One turn moves each row of this set onto another row. After a few examples, where does it send each row asked below?
ferup: [ 19  15   3 -19  30 -53   0  10   8  -4   5  -3  13  -6  26 -17 -17 -16
  14 -12 -11  15 -38  40  26  -3  17   2   4 -24  15  30  -5 -19  20   0
  -7 -14  -9  20 -17  -3 -35 -20  -2 -10]
fugo: [ 18   8  10 -10  10 -39 -10  -8   0  -1 -10  -8   7  12   6 -22  13 -10
  -8 -12 -13  12 -16  30  -3  13  -5   0   6  -6  22  18  27   4   9 -18
 -11  -5 -29  12 -18  10   0  14  23 -10]
fimef: [  4  -9  10   0  13 -29 -18  -1 -17   6   4 -32  -3  -6  30  -6  -3 -22
  -9   1  -1   8 -25  21  23  16  -7 -13  20   1  27  -5 -16 -21   0 -13
   8   6 -29   0 -44  34 -34  -2   8 -13]
Zeme: [ 51 -11   4   7  19 -16  13 -10  -1 -14  18 -36  -1   2  23 -12 -11   4
   6 -25   0  16 -35  15  -2  -9 -12   0   4  -4   2   9  -6 -21  23 -14
  -4  -7 -21  -5 -16  12 -10  -9  15 -51]
kulom: [ 22  -6  -7 -22  23 -13  10  -7  -9 -24  -2 -16  11 -12  29  -2 -16 -10
  26 -22  -3   3 -27  25  19  16  11  29  13 -21  19  37   0 -28  40 -46
  -3  26  -1   0 -19  19 -14  -1  17  -8]
sem: [ 36  10 -13 -32  22 -30 -11  -3  21 -17  10 -24  15  21  15 -15  -8 -14
 -13 -25 -13  19 -18  14   6   3  -1   7   2   3  29  18  17  -1  25  -7
   1  -9 -32  -2 -12  11  -2  12   0 -13]
Deril: [ 47  -4  -1   9  25 -23  19 -11  -9 -17  19 -36   1   2  28 -18 -10   8
   5 -25   3  15 -33   6  -3   0  -5  -4   5  -5   1   4  -5 -28  28 -15
  -8 -10 -17   2 -10   6  -3  -4  15 -46]
Tefir: [ 20   1  -6 -12  22 -22   8  20 -23 -25   0 -17  -7   5  27  -1  -1  -7
  20 -11  -1  19 -24  10  25  14   7  14  20 -14  38  18  -6 -20  35 -29
  -6  30   3  -3 -18  17   0  11  -8   2]
fakof: [ 12  17 -13 -10  17 -28   5  -6   2  -1  -5 -29   0 -24  27  -1 -19 -14
  28  -2  13  16 -27  23   8  -1  26  15   6 -14  37  31 -13  -8  40 -43
  16   4 -17   1 -24  32 -10   0  -8  -6]
Nagab: [ 16 -10  -5  -5  16 -23  10   5   7  -8  -4 -16  11  -2  17 -22   7 -22
  11   0 -20 -12  -2  13  30  14  20 -18  23  -6  25  18 -18 -20   6 -19
   3  18   3  30 -20  19 -30  -4  35  -2]
ziv: [ 40  -2 -13 -23  40 -25  15   1   6  -8   1 -40  -1   3   5 -18  13  -4
  13 -39  -9   2 -27  17  32   6  21   6  17  10  15  12 -17 -28  14  -9
   5  18   0  18  -7  15 -34 -16   9 -28]
Pim: [ 24  14  14  -7   5 -25  27  -8 -21 -17 -18 -34  -3 -15  31  -6   6  -4
  22   1  17  -9 -33  12   3  -2   7  18   5 -27  26  25   2 -15  27 -35
  15   3 -22   2  -5  25  -3   3  10 -25]
nunu: [ 19 -11   9 -17  25 -13   5  17 -16 -15   3 -14 -16  -4  11  11   8  -2
  24   1   3  10  -2  32  17   7  21   2  20  -7  44  32  -2 -17  25 -10
   5  23 -16  19  -7  27   1   0   1  -1]
baz: [ 35  -3   3 -14   8 -21  15  10  12 -11  -4 -14  17  -1  26   6   8  -7
  22 -32  -6   5   0  19  20   1   7  -5  16 -10  -2   8 -15  -4  13 -28
  -6   7  18  15  -3   6  -2 -12  24 -27]
lofef: [ -3  -9  13  -3  16 -27  -8  -2 -20  12   8 -28   2 -13  35  -2  -2 -17
 -14  -7  -1  -2 -22  20  26  20  -5 -15  18  -2  34  -6 -13 -16  -1 -16
   7  -1 -33   1 -33  30 -34  -2   8  -8]
res: [ 16  10  -3 -25  27 -41 -19 -27   3  -5 -14 -10  -2  -7   4 -11   9 -16
 -21 -18 -15  16 -32  22   0   7  18   1  16 -10  14   8  29 -18  11 -22
  12   5 -24  15 -25  24 -21  -6   0 -11]
Vimop: [ 29 -19   6 -10  32 -16 -12 -17  20 -27  25 -30 -15   2  26 -11 -13  -1
   6   6  -6  -8 -25  18   2   3  14  -5   4  12  22   0  -9 -29  -3 -17
  16   1 -18  13 -26  27 -26 -20  19 -21]
zoged: [ 37  -7 -22 -23  13 -25  -8 -25  10 -17  -3 -18   3   4  18 -11 -15 -19
 -22  -9 -21   8 -12   5   5  25  11   5  12 -21   7   4  15  -7   5 -19
  16  -2 -19   1  -5  26   1   1   7 -15]
nibuv: [ -4  26  -1 -19  -2 -26  -7 -12 -23  -8   3 -22  -6 -20  25 -31 -22 -13
   4 -21  -9  -6 -15  23  22  -4   0  -3  20   6   9 -13   2  -8   5 -19
 -18  -3 -15  -1 -23   0 -21  -8   6  -7]
gal: [ 26 -12  16 -21  37  -4  16  -1 -14 -14  -3 -21   0 -21  19   1   9  -2
  10 -20   0 -11 -12  27  16   8  12  21  21 -20  34  38   6 -24  37 -26
   6  20 -27  14  -7  36 -14 -11  20 -21]
Monap: [ 15  11   4 -20  14 -24   6  15   1  -3  -7 -23  26  -8  23   4  19 -19
  -2 -29 -14  27 -25  24  43  -5   1 -16  24  -8  26  26 -24 -21  28  -6
   7   9  -2   8 -22   9 -31  -6   6 -13]
bov: [ 15  16  -2 -21   7  -4   1 -22  -4  11  11 -32  18 -20   7 -27 -23   5
   5 -15 -14   3 -22  16  30 -18 -10  12  16  10  14   7   5  -8  25 -24
  -6 -17 -26  14 -20  -8 -13  -9  13 -15]
pidu: [ 28   5   4  -5  32 -51  10   8 -12   5  -4 -10   4  -1  28 -26   1 -14
   3  15 -13  -1 -20  -7  35  17   9   3  20 -37   9   5  -1 -16  10 -10
  -7  -9  -6  29 -11  14 -13 -21   9 -17]
gelad: [ 24  12  -2  -9  17  -7   7 -25  -1 -14   6 -28   4 -21  22 -35 -23   7
   4 -11 -19   7   0  20  13  -8   2 -11  18   0  21  -5 -11 -10  28  -5
  14 -20 -29  25  -8  13   5 -16   6 -28]
Zaf: [ 15  18  12 -26  19 -19   9   4   5 -27   3 -42 -27 -12  14   8 -13  -6
  23  -4  18 -11 -24  25  -7   2  21  10   1  -9  28  35  -2 -15  30 -15
   4  14 -29  10 -15   8 -17  -5   5  -8]
geni: [ 19  -1   9  -1  -2 -26 -16   3  -2  10  12 -17  25  -3  28  10 -13 -17
  15  -6  12  26 -23  15   7 -22  -7  -8  15   4   5  10   3 -17  23 -33
  -8  -5 -14   5 -41  11 -15   3  13 -25]
petaf: [ 14  12   2  -7  21 -14   8   9  -5  -2   3 -45 -25 -16  17  -2  -3  -4
   5  14   9  -4 -19   0  19  24  10  20  12 -18  40  20 -16   0  25 -31
  -1   7 -20  -7 -19  21   1   2  10  -2]
badez: [ 33   0  20 -17  26 -36  18  15   4   1   3 -13  14   3  38 -13  -6  -7
   3  -7 -14 -15 -23   9  34  15  -5  14  13 -34  18   4   3   4   8 -11
  -5 -20  -9  14   1   1 -15 -19  13 -23]
sen: [  9  24   2 -29   7 -22 -13 -23 -16 -27   4 -27  -8 -13  28 -28  -6   2
   4   5 -11  10 -18  22  27  -6  14  -6  20  11  18 -12  -7 -26   0  -2
  15 -14 -11  11  -9  11  -5 -18  -1 -14]
rel: [ 21 -13   2 -14  34 -19  -7 -21  16 -29  31 -28 -11  -4  30 -13 -15   0
   3   2  -6  -9 -30  22   6   8  24  -5   0  11  23   9  -8 -36  -2 -18
  12  -6 -14  10 -19  17 -30 -19  23 -13]
nolen: [ 29   3  -6 -33  40 -44   1   2  15   8   7 -22   4   1  21  -3 -28 -13
  22 -12  -8   8 -19  24  30  14  21   5  13 -15  11  17  -2 -10  19   4
   7  -5 -20  34 -11   4 -30 -30 -13 -19]
Tinuz: [ 14   0   4  -6   2 -29 -10   0  -8  18  13 -18  29  -3  26  18 -14 -10
  20  -8  16  28 -21  15  10 -16  -2 -11  13   7   8   9   4 -17  25 -30
  -4  -8 -18  17 -31   3  -9   4   5 -19]

geni turns into fimef
lofef turns into rel
Now find these:
gal turns into kulom
pidu turns into nolen
Zaf turns into Pim
bov turns into nibuv
Monap turns into Nagab
sem turns into fugo

One turn moves each row of this set onto another row. After a few examples, where does it send each row asked below?
Gafum: [  6  -3  -4  -7   4   0 -23 -10  19 -12   3  -8  15 -15  27  16  -5 -14
 -20 -17 -11  -2  34   5   8   5  -8  23   3   6  17   3   9  -3  -2  -1
  15  -5  12 -21  15   8 -11  16]
sisu: [-11  15   7  -1  15   8   0  -3   0   2 -17   6   0 -33   2  14  21   6
 -27  -2   0   6   9 -31  -7  -6   0  -8  10 -11  -1  -3   3   6 -10 -19
 -19 -10  29  -4   9 -13  22   8]
fibom: [ -9  18   1  -8  -4   6  -2 -10   2  18 -16   0 -14 -10  -7 -11 -20   5
 -15   5 -11 -21   4 -11 -26 -12  12  28   1  -7  21   5 -12 -17  17   2
 -14   3   3 -16  15  -5   2   3]
Zimez: [ 23  12  13  -1  15  12  17 -17   2  15  -4  -7 -11  -4   7 -16   4   0
 -30 -15 -24   7  19 -22   1   7  -1  19  -1  14  -7  -2 -14   2   9   6
 -19  -2  15   2 -11  -2  -6  -7]
pera: [ 15   7  -7  -4   7  13  -6   8 -35   1  15  -8  -3  -9  -2  21   7  -5
   7   1  -1 -18  -5  -8 -19 -13   6   7   3  -1  24 -21   7 -18   6 -14
  11 -19   7   8  12  -9  -7  25]
ris: [ -9  -3  -3   9  -6  11  -4 -10  -7  -5   1   7  -8  -1  13  10  13  -7
 -47  11  17  15   5  -1  15  -1  -1 -26  -4  13  -6 -16  11 -13 -13  -8
  20 -19   7  -4   7  -3  -6  14]
rubev: [ 12   4   1  14  16  13 -32   3  -4  -1 -16  -8  19   1   1  -3  -1 -11
  -8 -13  -7   0  21  18  -1  13  -2  -1 -23   8   1   1  -2 -13  -8   8
 -11 -16  -9  22   5   2 -23   8]
Lop: [ -1   5   4   0   3   3  -4 -14  -1  21 -16   6   6 -21  11 -14  -3 -17
 -13  -9  11 -13  -1 -13  15   8  15   1  16  -4  -2  15   0  -8 -30  -5
 -40 -19  12  15  18   2  13  -3]
Dok: [ 10 -15  -8   1  17  21   3  -9  -2   7 -11  10  -1  -9  -2  33 -12  -7
 -20  -8   9  -2  -6  24  -3   8  -2  -1  -4  -1   7 -18   9  -2 -16 -25
  34 -11   1  -6   6  -3   7   6]
bodu: [ 10 -12   7  -4  -1  -2   1 -29  25  -3  -1  17 -11  20   6 -10   9   0
  -1 -21  -2 -11  20  -6  10  -6  17   2   2  -9   9 -10   4 -11 -14 -29
 -10  -1   8   5   4 -13  14   3]
niba: [ 25  15   6   8  23  17 -10  -7 -38  11   0   4  -5 -19  -1  -1   8  -2
 -16   1 -18  -1 -20  -3  11  -1   4  -2  -9   5  18  13 -10   1 -21  12
 -13  -2   7  13  20  -5   6  15]
zofa: [  5  -4  -8   1  -9  13 -12  -1  -1  10  -4  17 -18 -17  11 -16   7   5
  13   7  -2 -12  38 -27   7 -12  16  -2   1   4  -1  -3  22  -7 -16 -12
   5  12  15  -2   4   9  11   7]
nivap: [  3 -10  -1   4   7  18  10   2 -34 -13   4  -7  -5 -13   4   0  -2 -25
 -15  -4  -3  -9  -5  -3  -3 -11  10  23  -4 -20   5  -4  -4 -12 -20  27
   5  -3   0  -4  10  26 -16   3]
gopi: [ -9  29 -14 -11  15  15  19 -12 -27   2   2   1   4 -10  10  27   3   2
 -22   9  10 -11   4  -1   3  13  13 -13   1 -18  -5  -5   2 -11 -15 -16
  17  -6   8 -17  -1  16  -9   3]
falet: [  6   7   2  -4   6  -3  -8 -11 -19   1 -10  -7   7   8  13   7 -21  -8
 -14  -6 -11 -17  -1  33  11   3  11  24   2  -5   5   4   5  -6 -10  24
 -36  -9  13  -3   4  -4   4   6]
vog: [  8  -7   1  10  12   0  -2 -23   0  -9 -14   2 -16  -8 -11  -9  -9  -7
 -32  -6  -7  -6  -6   4  17 -28 -16   7   0 -18  11  -1  20  10 -23   7
  13  -9  -6 -21   4   9   1  -6]
zota: [-21  17   9 -16  22  -3   4 -12  -8  -4   6  -7   4  -4 -10  31  15  -1
 -34  -7 -10  10   7   1   8  14   5   9   1   2   9  20 -10   0 -20  10
  -4  -9   5  -5   3  -5  -4  -8]
Zerot: [  9   0   3  18  15  12  11  -1 -15  -2  -7   1   9  -2   5  -5   7 -15
 -15 -17  -2  10 -22  -1   8  -8  18  32  22  10 -18 -15   3   7  -3 -12
  20 -11  -4  -4  14   6  11  -9]
boni: [-28  -2  21  -8  -6   3   3 -18  -4  25   0  11   6   7  -1  11  17  12
 -20  -5   9   4  22   9   9   3  -4  -8  12   6  14 -11   6   0  -9  -5
 -19 -36   8  -3  10  -2   4   6]
Vola: [ -1  13 -22   5  13   5  -3 -11  -2  25  -9  -3  -2 -10  11  13  15   9
 -31   0   0 -14 -10  -6  -7  14   8 -12  -8  -9  22  13  -3   1  -3   3
  -2  -5  12  -8  -1 -36  -1  15]
Farag: [ 12   9  -1   3   1  15  14 -28  -4   9  -7 -16 -24   4 -21  -3  -4  12
  -3 -13 -13  -7  10 -18 -18  19  11  20   3   4  12   4  -6   1 -18  12
 -10 -14  15  -4  -2  23   4   8]
debi: [ 17 -13 -13  -4 -14   4   7   8  14  13  -3  21   0 -10  14  -4 -15   5
   1  -3  -4   1  38  -1  -1  -4  18  17   2  -5  -9   3   2 -12   9  -1
  -7  12  17 -14  10 -14   1  -1]
Til: [ 16  -1  11   9 -12  14  -9   3   5   5 -11  17 -24 -10   9  -6  -7  21
 -20 -13 -20  14  14 -12  -8  -5  15  15   2  17   7  10  11  -3   1   0
  -5  -4  15  -8   3 -30  21   4]
kes: [ 11 -11   9  11   1  11   1  11 -13  -8  -2   5  -4 -13  18   3   4  -1
  10 -18  14  -2   0 -15  24  -5   5   0  -4 -12   0 -14  12  -4  -7 -14
  25 -26  -1 -13  40   7 -14   0]
Keru: [ 14  15  -6   6   5   4   4   2 -13 -11  -3  -2   8   9 -10 -10   8 -16
   6 -16  -8  -2   2  12  -7 -13  18   6  20  -7  15  -4  30  -7 -17   0
  -9 -20 -18   6  -9  16 -11 -10]
buvu: [-11  13 -18   8  -5  -1   6  -8 -20  22   5  -3 -10  -5   3  15  17 -20
 -33  18  -7 -23  21  -1 -13 -23   7  -9  -1   7  10  13   3  -8  -2  -8
   4 -11  19  13  10   1 -18  12]
nakik: [  4 -17  -5  -5 -13  -1 -10  12   0  -1  -8 -13   0 -14  15  16   7 -31
 -16 -13  19  -4   3 -11  -3  -2  14  13   9   7 -13  -5   8 -18   2 -18
  -1 -27  13  16  16 -27  -4  -9]
bivi: [  4  22   4   5 -23  12  -4 -13  14   7 -11   1 -11 -17  11 -30 -22  -3
 -12  -2  -5   4  18 -26 -12  -6   6  10  -3   4   5  21   1  -5 -12  27
   5  -2   6  -4   8  -2   2   2]
gesi: [ 13  -7   8  -2  21  14  -4  -8 -12  23  -3   4   3  -6   9   6  -4   3
 -14 -11   6  -7  18  -1  23 -21   0  27  -1  -7  21 -16   4  25   4 -10
  18 -13  11 -31   3  12  -9   8]
zov: [ 12   0   0   0  -4  19 -15 -21   7   5 -14   2 -15  -2  14  10  12  -2
 -12  -8   5  -2  -1 -13 -26 -21  10   7 -27  20 -15 -23   7  -2 -13 -11
  17   1  12  11  11  13 -20  -7]
gemib: [ 12   6  -6  -2 -19  15   4 -21   2  -3 -35   0  13 -16  19  14 -14  -1
 -17 -15  -6 -17  22  15  -6  -5 -11   7  -3  -6   0   8  16   2 -21   8
  -3 -24  -3 -16  -5  17  -9  -7]
Sazop: [  8  14   8  -9   0   1  -2 -15 -12  10  -2  -9  17 -18   1  -8   5  -8
 -22 -21   3   7  23  27  16  13  -5  -4  13  14  23  14  -7  10 -21 -14
  -3 -18  -2 -13   4  -3  -3 -18]
fid: [  7   4  16   8  12  -3 -24  -5  11   0 -14  -6  13   3  27   7 -10   1
  -6  -1   8  -6   4 -22  24   1  -4  16   6  23   1  -7  24  -9  -7  -2
 -19 -32   7  -5  14  -8   0   8]
kelut: [  4  25  -6  13  19   6   8   6 -13  17  12   8  18  15  10   7  18  -4
   5  -4  -7   0  -8   3  -1   8  23   5  13  -3   5   4  12   0   4   4
  16 -10   3  14  27  -6 -14   0]
tef: [ -3   5  13   9  -6   7 -20  -7 -23 -10 -28   1  -1  -9  -8  -6  14  -7
 -24  -9   9   3   9  13  11  13  16   2  -2 -17 -18 -18  -2 -20  -3 -16
 -23 -19   2  16  10   4  13   9]
tena: [ 18  16   8   3  17  -1  -4   0   1 -12  -8  -6 -25  -9  -8   7   0  12
 -28  -9  -5  -3  -3   4 -17  -5  25   8 -19 -11  -1 -20   2  -6   0 -22
  14  10  24  -2  27   8 -13 -11]
Nurud: [ 19  23 -24  -7  -6  -1   5 -23   0   1  11 -13 -21 -10  -8 -12  -3   6
  -5 -12  -2  -6  -3   9 -14  14  14   7 -11  -8  12  -3  -8   2   6  -9
   1   8   7  -8  23  21  -9  18]
sef: [  2  22  -6  15  -6  11  -7 -12 -14 -16  -3  -8  17  12   4  10   4 -14
 -18   2   2 -14   9 -15   1   5  27  16   8  20 -16   0   0 -17  -9  -6
  17 -27   8  23   8  11  11  19]
Zazeg: [  3   9   8  13  17  11 -12 -10   6   9 -14   8  18  -6  15  -2  -5 -10
  -6  -5  21  -4   5  -1  12  19   9  28  -1  -6   3 -18 -14  -2   3 -15
   2 -13  -7  10  26  14  10  33]
Bir: [ -4  -1  -4   7  31  17 -10   9  -6   5  -8   4   1  -2  -9  -9  31   0
 -10  -8   8  17 -10 -11  -3   4  11   1   6  -8   9  -5  -2  -6  -7  11
 -32 -12 -13   0   6   1 -19   5]
Poror: [  0  -9  11   0  16   7   1  -7  16  13  -1   5  17 -12   2  -2 -12 -21
 -40   0  20  -3  32   0   2  -8  -7  -2  10   8  22 -19   4 -13 -13 -18
  10 -28   2   5  -4   3  -8  -1]
dif: [  8   2 -13 -11  -6   5 -11   2  -8   8 -23  -8 -17 -10  -2  -3   7 -13
  -8  10   5 -16  13  -8   5 -17  22   8 -24   5  -1  12 -15  -5   2   4
  18  27   4  -4  18  -3 -10 -12]
paliz: [  0  21  -2  -8  21  15   3 -21 -16  -3  -6  -9  -5 -25   3  18   5 -10
 -13   4  -3   3  -4   9 -12   3 -18  10  17  15  17   2  10  11 -26 -10
   7  -2 -10  -9  -1  27   2   3]
zimom: [ 13  -5  -6   4  -1  12 -10 -22  14   7  -8   0   2  16  25 -12  16   3
  -7   1  24 -16  14 -21  -8  -4  22   2   0  12   8 -25  -6 -19 -10 -19
  -2   4  14 -20  -2   2 -19   0]
Suba: [ 17   4  15  10  -4  -3  10 -21  11   2 -11   2 -17  12  20 -14  15 -10
 -13  -8 -12   5  34  14   2   6  -4  -1   8  11  -2   4   1   4  -2   4
 -12   7  24  12  24 -13   2  -3]
zan: [  0 -10  -7  -2 -30   2  -5 -15 -19   8  -4  -2  -3 -15 -16  20  29 -14
 -19  -6  -4   6  19 -18   8  -5  20  -7   5  -2   4   9  -2  -4 -21 -20
   9 -16  27  -7   8  -3  14   3]
Sizam: [ -4  19   6  -5  -6  15 -13  -8 -21   6 -24  -2 -32  -7  -4 -17 -10  17
   2 -10 -15 -25   2   0   4 -20  14   7 -22   2  13   9   3   8   4 -10
   8   4  -1 -12  20   4   7   0]
tize: [  3 -16  -3  -9  11   3 -21   3   1   5 -12   4 -24  -5   5   7   9   2
 -11  11 -10 -12  13 -22   5 -18  16  29 -11  16  10 -13  13 -15   5  -8
   4  21  -2 -13  -2   5   1   7]

gesi turns into zan
tena turns into zov
Now find these:
nivap turns into pera
fibom turns into Sizam
Bir turns into Keru
Sazop turns into zota

